j_447: [164 152 157 155 158 156  96  95]
j_16: [164 156 157 155 158 156  96  95]
j_526: [158  94 164 155 156  96 157 152]
order: [157 155 158 156  96  95 164 156]
j_16
order: [ 95  96 152 155 156 157 158 164]
j_447
order: [164 155  96  95 158 157 152 156]
j_447
order: [152 157 158 164  95  96 156 155]
j_447
order: [ 95  96 155 156 156 157 158 164]
j_16

j_914: [128 144 128 145 137 141]
j_447: [137 143 128 144 128 142]
j_564: [128 137 144 141 143 128]
j_47: [128 137 145 128 141 143]
order: [144 137 128 143 142 128]
j_447
order: [128 128 143 141 137 144]
j_564
order: [143 142 137 128 144 128]
j_447
order: [143 141 128 145 137 128]
j_47

j_413: [126 128 125 120 123 136 121 132]
j_465: [125 115 120 143 109 139 131 131]
j_119: [126 120 125 133 136 121 128 123]
j_47: [139 131 109 142 120 115 134 151]
j_564: [104 122 104 137 127 111 130 166]
j_159: [131 123 120 126 122 128 136 125]
order: [120 122 123 125 126 128 131 136]
j_159
order: [128 125 133 121 136 120 123 126]
j_119
order: [123 126 120 125 133 136 121 128]
j_119
order: [123 132 125 136 126 128 120 121]
j_413
order: [151 134 115 120 142 109 131 139]
j_47

j_159: [119 151 119  94]
j_447: [112 110 127 139]
j_526: [110 127 113 141]
j_119: [110 139 112 126]
order: [139 127 110 112]
j_447
order: [126 110 139 112]
j_119
order: [141 127 110 113]
j_526
order: [112 110 126 139]
j_119
order: [141 113 127 110]
j_526

j_159: [158 170 164 166]
j_743: [95 83 89 85]
j_16: [160 172 166 169]
j_413: [158 168 164 167]
j_914: [159 169 165 169]
j_465: [161 172 168 171]
j_526: [159 170 165 169]
j_119: [158 169 165 168]
j_435: [94 82 87 84]
j_47: [97 86 91 88]
j_564: [161 171 167 172]
j_447: [95 84 89 85]
order: [172 167 171 161]
j_564
order: [87 94 84 82]
j_435

j_47: [ 91 106 109  88 104 165 109 125 146 148 111 109 148 149 104 152]
j_465: [111 112 145 114 107 113 145 143 149 146 143 127 143 151 110 113]
j_413: [ 91 147 104 109 165 152 148 109 148 106 109 149 104  88 125 111]
j_159: [ 91 111 125 152 148 109 165 147 104 104 150 148 106  88 109 109]
j_564: [149 113 146 143 107 110 113 143 113 145 143 112 145 151 127 111]
j_435: [113 114 149 151 110 112 146 111 113 107 143 143 143 127 145 146]
order: [111 127 151 145 112 143 145 113 143 113 110 107 143 146 113 149]
j_564
order: [109 109  88 106 148 150 104 104 147 165 109 148 152 125 111  91]
j_159
order: [ 88  91 104 104 106 109 109 109 111 125 147 148 148 149 152 165]
j_413
order: [143 113 110 143 151 127 143 146 149 111 145 114 112 145 113 107]
j_465
order: [111 148 125 109 109  91 147 165 149 109 152  88 104 106 148 104]
j_413
order: [ 88  91 104 104 106 109 109 109 111 125 146 148 148 149 152 165]
j_47

j_526: [115 138 101 129  98 156 129 160]
j_447: [104 138 129 145 113 120 137 138]
j_914: [136 104 129 120 138 145 138 113]
order: [ 98 101 115 129 129 138 156 160]
j_526
order: [145 129 138 120 138 104 113 137]
j_447

j_526: [139 104 109 115 125 126]
j_16: [120 134 145 142 144 112]
j_435: [101 165 132 139 105 126]
j_743: [124 113 120 129 132 105]
j_159: [109 157 143 142 123 125]
j_447: [134 145 111 144 142 120]
j_119: [ 99 163 133 141 108 119]
j_914: [105 126 132 139 165 100]
j_465: [150 106 123 116 138 142]
j_413: [157  97 113 107 132 149]
order: [100 105 126 132 139 165]
j_914
order: [144 112 120 134 145 142]
j_16
order: [120 142 144 111 145 134]
j_447
order: [126 105 139 132 165 101]
j_435

j_119: [ 99 159 103 119 117 119  91 160 142 143 146 142 160 118 143 102 115 161
 144 115  96 115 144 118 154 146 142 140 119]
j_743: [126 134 127 108 104 109 125 137 153 154 158 154 137 106 155 127 100 137
 155 101 125 101 156 106 134 158 154 150 108]
j_413: [157 103 153 109 105 110 165 102 148 148 152 148 103 108 149 154 102 101
 149 101 161 102 150 107 107 152 148 145 109]
j_447: [103 155 107 112 109 113  97 158 147 148 151 147 158 111 148 106 106 159
 149 106 100 106 149 111 152 151 147 144 113]
j_914: [133 119 131 147 152 146 134 115 106 105 101 105 116 149 104 132 156 114
 104 156 134 156 103 149 120 101 105 109 147]
j_47: [163  92 159 127 127 127 170  92 129 129 128 129  92 127 129 160 127  92
 128 127 166 127 128 127  97 128 128 129 127]
j_526: [ 96 161  99 148 152 147  90 163 110 110 108 110 162 149 110  99 155 164
 110 155  93 154 109 150 157 108 110 112 148]
j_435: [147 158 149 149 106 147 147 113 152 100 109 151 107 148  97 158 105 148
 159 106 113 144 103 151 112 111 155 111 106]
j_159: [144 116 142 108 103 109 148 117 151 151 155 151 117 106 152 142  99 116
 152  99 146 100 153 105 119 155 151 147 108]
order: [101 101 102 102 102 103 103 105 107 107 108 109 109 110 145 148 148 148
 148 149 149 150 152 152 153 154 157 161 165]
j_413
order: [113 158 109 148 152 103 111 111 106 106 149 149 147 144 147 155 100 158
 112 159  97 147 151 107 106 105 113 148 151]
j_435
order: [113 144 147 151 152 111 149 106 100 106 149 159 106 106 148 111 158 147
 151 148 147 158  97 113 109 112 107 155 103]
j_447
order: [119 140 142 146 154 118 144 115  96 115 144 161 115 102 143 118 160 142
 146 143 142 160  91 119 117 119 103 159  99]
j_119
order: [158 108 108 106 137 127 153 137 150 155 154 134 134 126 104 109 125 137
 158 155 106 125 101 156 100 127 154 154 101]
j_743

j_413: [123 134 125 109 130 148 135]
j_564: [125 136 133 139 110 126 122]
j_465: [109 122 108 120 134 128 133]
j_447: [110 138 136 133 126 125 122]
j_526: [148 131 134 135 123 125 109]
order: [135 123 125 109 148 131 134]
j_526
order: [110 122 125 126 133 136 139]
j_564
order: [110 136 133 126 138 122 125]
j_447
order: [148 135 123 134 125 109 130]
j_413

j_743: [105 138  88 169 150 135 112 132 139]
j_159: [ 96 133 103  83 118 151 112 141 143]
j_465: [112 160 107 161  88  82 163 115 138]
j_447: [ 85  81 173  91  80 140 166 159 108]
j_914: [137  82 112 115 163 161 160  88 107]
j_435: [170 136 166 174 112 131 166 123 128]
j_119: [135  88 105 150 112 137 169 139 132]
order: [ 88 105 112 132 135 137 139 150 169]
j_119
order: [112 141 143  96 133 103  83 118 151]
j_159
order: [107  88 160 161 163 115 112  82 137]
j_914
order: [160 112 163  88 161  82 107 138 115]
j_465
order: [ 88 105 112 132 135 138 139 150 169]
j_743

j_16: [167 140 142 105 118 127 142 154]
j_465: [176 141 136 140 116 128 124 151]
j_413: [176 151 128 116 141 141 124 136]
j_914: [147 123 154 156 110 107 111 150]
j_526: [116 140 129 136 176 141 124 151]
order: [151 124 128 116 140 136 141 176]
j_465
order: [136 124 141 141 116 128 151 176]
j_413
order: [136 151 124 116 141 129 140 176]
j_526
order: [124 140 141 136 128 116 176 151]
j_465

